Some points:
[ -15.   -8.  -46.  -18.   99.  -11.  -28.   49.    7.   24.  -38.    6.   36.
   27.  -39.   94.   61.   48. -126.  -12.   23.  -54.   -3.   20.    8.    4.
   51.  -38.   -4.  -28.    4.  -27.]
[-43.  46.  20. -22. -41.  28. -45. -36. -51.  37. -57. -67.  -6. -14. -42.
 -10. -44.   5. -37. -44.  -3.  42. -17.  48. -71. -15. -38. -42. -35.  76.
   8.   0.]
[ 65. -16.  81.  14. -66. -33.   3.  93. -46. -40.  15.  -5.  15.  24.   4.
 -63.  -7.  -7.  17. -21. -42. -44.  18.  20.  33. -19.  24.  -6. -34. -32.
   7. -57.]
[-13.  19. -21.  55.  86.   3. -20.  24.  -4.  12. -80. -37. -51.  -8.  -2.
  -5. -55. -21.  51. -11. -72.  49.   0.  79. -43. -52. -31.  45. -13. -30.
 -14.  12.]
[  4. -44.  27.  33.  19. -72. -12. -90.  47.  28.  36.  26.  -1. -21.  42.
  -6. -19.  21.  64.  91.  14. -41.  17.   2. -54.   6.   9.  30.  35.   3.
   7. -74.]
[-17.  38. -66. -40.   6.  15. -60.   2.  40. -28.  30.  35. -75. -57.   0.
  -7.   9.  50.  -6.   9.  14.  47.  33. -21.  57.   8.   5.  19.  -2. -33.
  16. -46.]
[ -27.   40.   68.   33.   64.   10.   -3.  -38.   32.  -54.   44.  -53.    8.
  -27.   -3.   -6.    5.   41.   15.   14.   36.  -13.   55.   44.  -31.   31.
 -127.  -63.  -50.   28.  -42.   33.]
[ 31. -51.  19.   4.  28. -30.  60. -72. -43. -25. -30.  31.  17. -44.   5.
 -36.  48. -13. -72. -88.  48. -29.  47.  73. -10.  -9.  29. -22.  28.   3.
  10.  23.]
[-17.   2.   2. -24.  23. -57.  21. -25.  76.  39. -46. -14.  11.  72. -34.
 -21.  -8.  50.   3.  51.  52.  36. -42.  25.  24.  31. -33.   2.  80.  50.
 -29. -40.]
[ 66. -29.  16.  32.   2.   9.  38.  91. -68.  -3. -39.  48.  27. -38.  -2.
 -36.  25.  23.  35.  -2.  49. -19. -10. -15. -25.  36. -73. -95.  31.  25.
 -22. -50.]
[ 24. -60.  -8. -73.  26. -35. -83.  -1. -45. -56.  17.   9.  -2.  14.  44.
  60. -15. -29.  -1.   4.  33.   5. -44.   3.  70. -71.   2.   0.   4.  30.
 -58. -38.]
[ -4.  54. -34.  29.  -2.  23.  12. -42. -47.  58.  -8.  22. -82.  16. -28.
 -24.  68.  -5.  45.  -6.  41. -51. -87.  15.   8.  30. -84.  63. -17.  22.
  12.  76.]
[ 32. -35.  42.  65. -20. -27. -14.  76. -10. -14. -54. -35. -43.  23. -25.
  10. -10.   6.  50.  13.  19. -18. -16.  29.  23.  -2. 118.   5.  35. -31.
  32.  20.]
[  17.   21.    2.   27. -111.  -12.   63.  -54.  -75.   43.    9.  -44.    9.
   49.  -22.   54.   -3.   70.    4.   11.  -35.   41.  -11.   26.   14.    9.
   46.  -41.  -18.   -9.   69.  -14.]
[ 19. -16.  50. -63.  41. -19.   0. -34. -13.  65.  55. -75. -21. -37.   7.
 -35.  42.  13. -26.  18. -42. -56.  20. -23.  36. -11.  21.  -3. 110. -23.
  15.  88.]
[  34.   18.  -18.  -56.   57.   53.   -9. -101.  -56.  -42.   14.  -11.  106.
    3.   -2.   12.  -37.   56.   35.   27.  -25.   46.  -40.  -19.    9.  -13.
  -48.   -6.  -34.  -59.   87.  -24.]
[-38.  81.  65.  19. -25.   6. -48.  29. -50.   0. -28. -15. -11. -57.  14.
  55.  -2.  23.  52. -56.  28.  50.  29. -70. -32.   7.  42.  11.  22.  -3.
 -55.  19.]
[-83.  16. -36.  49.  17.  42.  71.  37. -32.   4. -29. -48.  -3.  18. -26.
  35. -63. -23. -40.   6. -67.   2. -67.   1.  69.  42. -51.  41. -33. -21.
 -38.  20.]
[ 37.   2. -18. -16. -25.  -4.  88. -26.  15.   2. -36.  33.  -7. -29.  51.
  36. -66. -14. -40. -76.  14. -19.  61. -31.  -8. -11.   0.  45.  23.  53.
  -5. -23.]
[-43.  27.  42. -39. -46.  35. -10.  20.  70.  15.  40.  -4. -38.  34.  27.
 -45. -17. -21.  32.  18.  46.  28.  27.  69.  17.  21.  -1.  32. -16.  33.
   7. -50.]
[ 26. -48.  21.  70.   4.  41. -15.  13.  66. -59. -25.   9. -22.  -5.   3.
   3.  15.  57. -45.  34.  74. -32. -22. -54.  59. -53.  -6. -10.  -9.  42.
 -54.  58.]
[-91.  15. -44.   7. -53.  17. -76.  63. -42.  42.  -1. -34.  54. -16.  21.
  -6.  59.  12.  42. -18.  41. -22. -42. -58.  25. -64.  45.  -8. -26.  33.
   6.  10.]
[-14.  -9. -78.  28. -14.  39.  17.  -5. -25.  26.  19. -27. -45.  34.  -1.
 -33. -46.  57.  11.  -3.  16.  59. -17.  22.  11. -36.  54. -47. -50.  35.
 -29. 127.]
[ -41.   20.  -27.  -33.   84.   47.   64.  -12.  -18.  -61.   26.   43.   83.
   60.   30. -127.   10.  -18.   12.  -18.   32.  -20.   36.   20.   25.  -18.
   40.   17.  -47.   28.  -33.  -96.]
[ -61.   -9.   17.  -13.    5.   27.   -1.  -10.   30.  -79.   24.   56.  -35.
   77.   67.   16.    9.   61.   86. -104.  -99.  -55.    4.  -23.  -44.    6.
  -29.   24.   21.  -60.   17.   23.]
[  67.   27.  -51.  -38.   34.  -22.   19.  -68.    6.    2.   33.    6.   55.
   41.   26.   35.   49. -102.   35.   -7.  -11.  -71.  -71.    6.   45.   82.
   31.   26.  -24.    4.  -27.   17.]
[ -28.   86.  -13.  -20.   10.   28.  -40.   24.  -26. -110.  -36.   72.   31.
   19.    8.    4.   33.  -42.  -19.   68.  -94.  -11.   20.  -22.   16.   16.
   20.  -26.   37.   17.   16.    4.]
[ 28.  29.  33. -58. -48.  19.  36.  38.  73. -47.  57.  46.  55. -44. -20.
  59. -56.  60. -37.  44.  11.   2. -22.  48. -15. -17.  24. -32. -33. -68.
  39.  12.]
[ 22.   0. -67. -56.   6.   3. -11.  47. -49. -25.  42. -24. -41. -42.  -7.
  -6. -16.  20. -19.   9.  49. -33.  72. -10. -77.  42. -37.  56. -17.  10.
  14. -24.]
[-44.  50.  -9.  54. -78. -75. -13.  32.  45.  49. -10.  58. 112.  41.  81.
 -31.  51.   2. -53.  18.   6.  -4.  -6. -18.   4.  -9.   5.  49.  72.  41.
  23.  -6.]
[ 34. -17.   0. -56.  -7.  36.  14.  22.  59.  19.  22. -60. -45. -36.  29.
 -29.  81.  51. -26.  37. -48. -14. -22. -65. -56.  74.  28.  24. -66.  -5.
 -54. -11.]
[-54. -19.  38. -29.  82.  -6.   8.  21. -34.  97.  76.  40. -20.  48. -35.
  52. -21. -32.  49.  -2. -56.  32.   9.   7. -13. -61. -18. -34. -17.  67.
  17. -28.]
[-10. -28.  18.  -4.  61. -53.   6.  24.  13.  30. -24.  39.  12. -37.  71.
 -49. -34. -79. -45.  34. -14.  59.  27.  52.  26.  71.  34.  30.  17. -53.
  54.  88.]
[ 32.  -3. -17.  -8.  18.   0.  90.  21.  91.  16. -40. -64.  -4.   0.  -9.
  33.   7. -43.  25.   6.  21.  13. -44.   6.  34.  47.  12. -59.  -2.  36.
  14. -86.]
[ 36. -58.  22.  37. -59.  41. -48. -48.  20.   7.   6.  -3.  -6. -27.  31.
  -4. -26.   4. -69.  33. -32. -20. -19.  11.  -8.  69.  36. -27.  17.  40.
 -40. -15.]
[-41. -44. -33.   2. -58. -33. -13. -65. -23.  -6. -53.  13. -21. -25. -88.
 -14. -21.  42. -27.  16.  10.  32.  49. -58.  75.  16.  -1. -48. -10. -23.
   8. -15.]
[  12.  -32.  -52.  -41.  -27.   45.   32.   48.  -37.   40.   61.   49.   31.
   14.    6.   85.  -15. -100.   -8.  -74.   25.   -7.   54.  -47.  -24.   20.
  -13.   29.    3.  -77.  -57.  -32.]
[  50.  -68.   41.  -20.   42.   21.   34.  -40.  -17.   63.   20.   34.   66.
  -27.  -69.  -62.  -26.   55.   42.  -29.   17.   10.   21.   42.  -15.   -6.
   33.    6.  -37.   15. -104.   71.]
[ 12.  10.  42.  15. -26.  41. -35. -14.   2.  14. -69.  13. -47.  43.  79.
  30.  25. -78.  13.  57.  34. -16.  90. -58.  -5. -38. -48.   4. -29. -34.
  10. -24.]
[-16.  39. -23. -11. -12. -79.  28. -57.  -3. -25.  17. -33. -45.  39. -71.
  28.  39. -29. -56. -38. -58.  35. -53.   3.   4. -39.  -4.  11.  67. -35.
 -12. -62.]
[ 34.   6. -39. 103.   0.  38. -92. -31.  23.  26. -11. -13.   4. -28. -12.
 -72.   6. -21.  16. -38. -51. -10.  11.  20.  43. -61. -22.  35. -26. -44.
  56. -54.]
[  9. -84.   6.  45. -42.  -1.   1.  50. -26. -64.  34.  20. -21. -39. -46.
  75. -30. -51.  29.  39.   6.  58.  10.  18. -51. -23. -18.  85.  -1.  79.
  21.   5.]
[ 20.   8.  19.  22.  -4. -55. -45.  -8.  32. -47.  20. -38.   4. 101. -19.
 -45. -69.  19. -47.   7.  32.  21. -13. -51. -67.  35.  35. -53.  27.  -2.
  15.  55.]
[ -44.   17.   70.   21.   26.   -9.  -13.   16.    8.   11.  -28.   23.  -26.
 -113.   -2.  -30.   37.  -66.  -67.   -6.   -4.   22.  -36.  -52.   -6.  -62.
   17.   31.    3.  -64.   82.   -2.]
[ 32.   3. -62. -25. -78. -33.  29.  38.  85.  14.  26. -27. -17. -27. -44.
  37.  28. -54. 103.  -6. -39. -29.  -6. -14. -81. -15. -68. -61.  16. -37.
  10. 112.]
There is one direction along which these points spread out most. Take the direction at right angles to it along which they spread out most. Go by this last direction. How many in every 100 of the points above lie lower along it than each point below? Round to a whole number. More than half of the points above lie lower than the first one.
[-91.  15. -44.   7. -53.  17. -76.  63. -42.  42.  -1. -34.  54. -16.  21.
  -6.  59.  12.  42. -18.  41. -22. -42. -58.  25. -64.  45.  -8. -26.  33.
   6.  10.] ~ 9
[-44.  50.  -9.  54. -78. -75. -13.  32.  45.  49. -10.  58. 112.  41.  81.
 -31.  51.   2. -53.  18.   6.  -4.  -6. -18.   4.  -9.   5.  49.  72.  41.
  23.  -6.] ~ 36
[ 22.   0. -67. -56.   6.   3. -11.  47. -49. -25.  42. -24. -41. -42.  -7.
  -6. -16.  20. -19.   9.  49. -33.  72. -10. -77.  42. -37.  56. -17.  10.
  14. -24.] ~ 42
[ 32. -35.  42.  65. -20. -27. -14.  76. -10. -14. -54. -35. -43.  23. -25.
  10. -10.   6.  50.  13.  19. -18. -16.  29.  23.  -2. 118.   5.  35. -31.
  32.  20.] ~ 29
[ -44.   17.   70.   21.   26.   -9.  -13.   16.    8.   11.  -28.   23.  -26.
 -113.   -2.  -30.   37.  -66.  -67.   -6.   -4.   22.  -36.  -52.   -6.  -62.
   17.   31.    3.  -64.   82.   -2.] ~ 0
[ 34.   6. -39. 103.   0.  38. -92. -31.  23.  26. -11. -13.   4. -28. -12.
 -72.   6. -21.  16. -38. -51. -10.  11.  20.  43. -61. -22.  35. -26. -44.
  56. -54.] ~ 13
[ 20.   8.  19.  22.  -4. -55. -45.  -8.  32. -47.  20. -38.   4. 101. -19.
 -45. -69.  19. -47.   7.  32.  21. -13. -51. -67.  35.  35. -53.  27.  -2.
  15.  55.] ~ 82
[ 28.  29.  33. -58. -48.  19.  36.  38.  73. -47.  57.  46.  55. -44. -20.
  59. -56.  60. -37.  44.  11.   2. -22.  48. -15. -17.  24. -32. -33. -68.
  39.  12.] ~ 62
[-13.  19. -21.  55.  86.   3. -20.  24.  -4.  12. -80. -37. -51.  -8.  -2.
  -5. -55. -21.  51. -11. -72.  49.   0.  79. -43. -52. -31.  45. -13. -30.
 -14.  12.] ~ 11
[  9. -84.   6.  45. -42.  -1.   1.  50. -26. -64.  34.  20. -21. -39. -46.
  75. -30. -51.  29.  39.   6.  58.  10.  18. -51. -23. -18.  85.  -1.  79.
  21.   5.] ~ 18
[  17.   21.    2.   27. -111.  -12.   63.  -54.  -75.   43.    9.  -44.    9.
   49.  -22.   54.   -3.   70.    4.   11.  -35.   41.  -11.   26.   14.    9.
   46.  -41.  -18.   -9.   69.  -14.] ~ 56
[ 24. -60.  -8. -73.  26. -35. -83.  -1. -45. -56.  17.   9.  -2.  14.  44.
  60. -15. -29.  -1.   4.  33.   5. -44.   3.  70. -71.   2.   0.   4.  30.
 -58. -38.] ~ 47
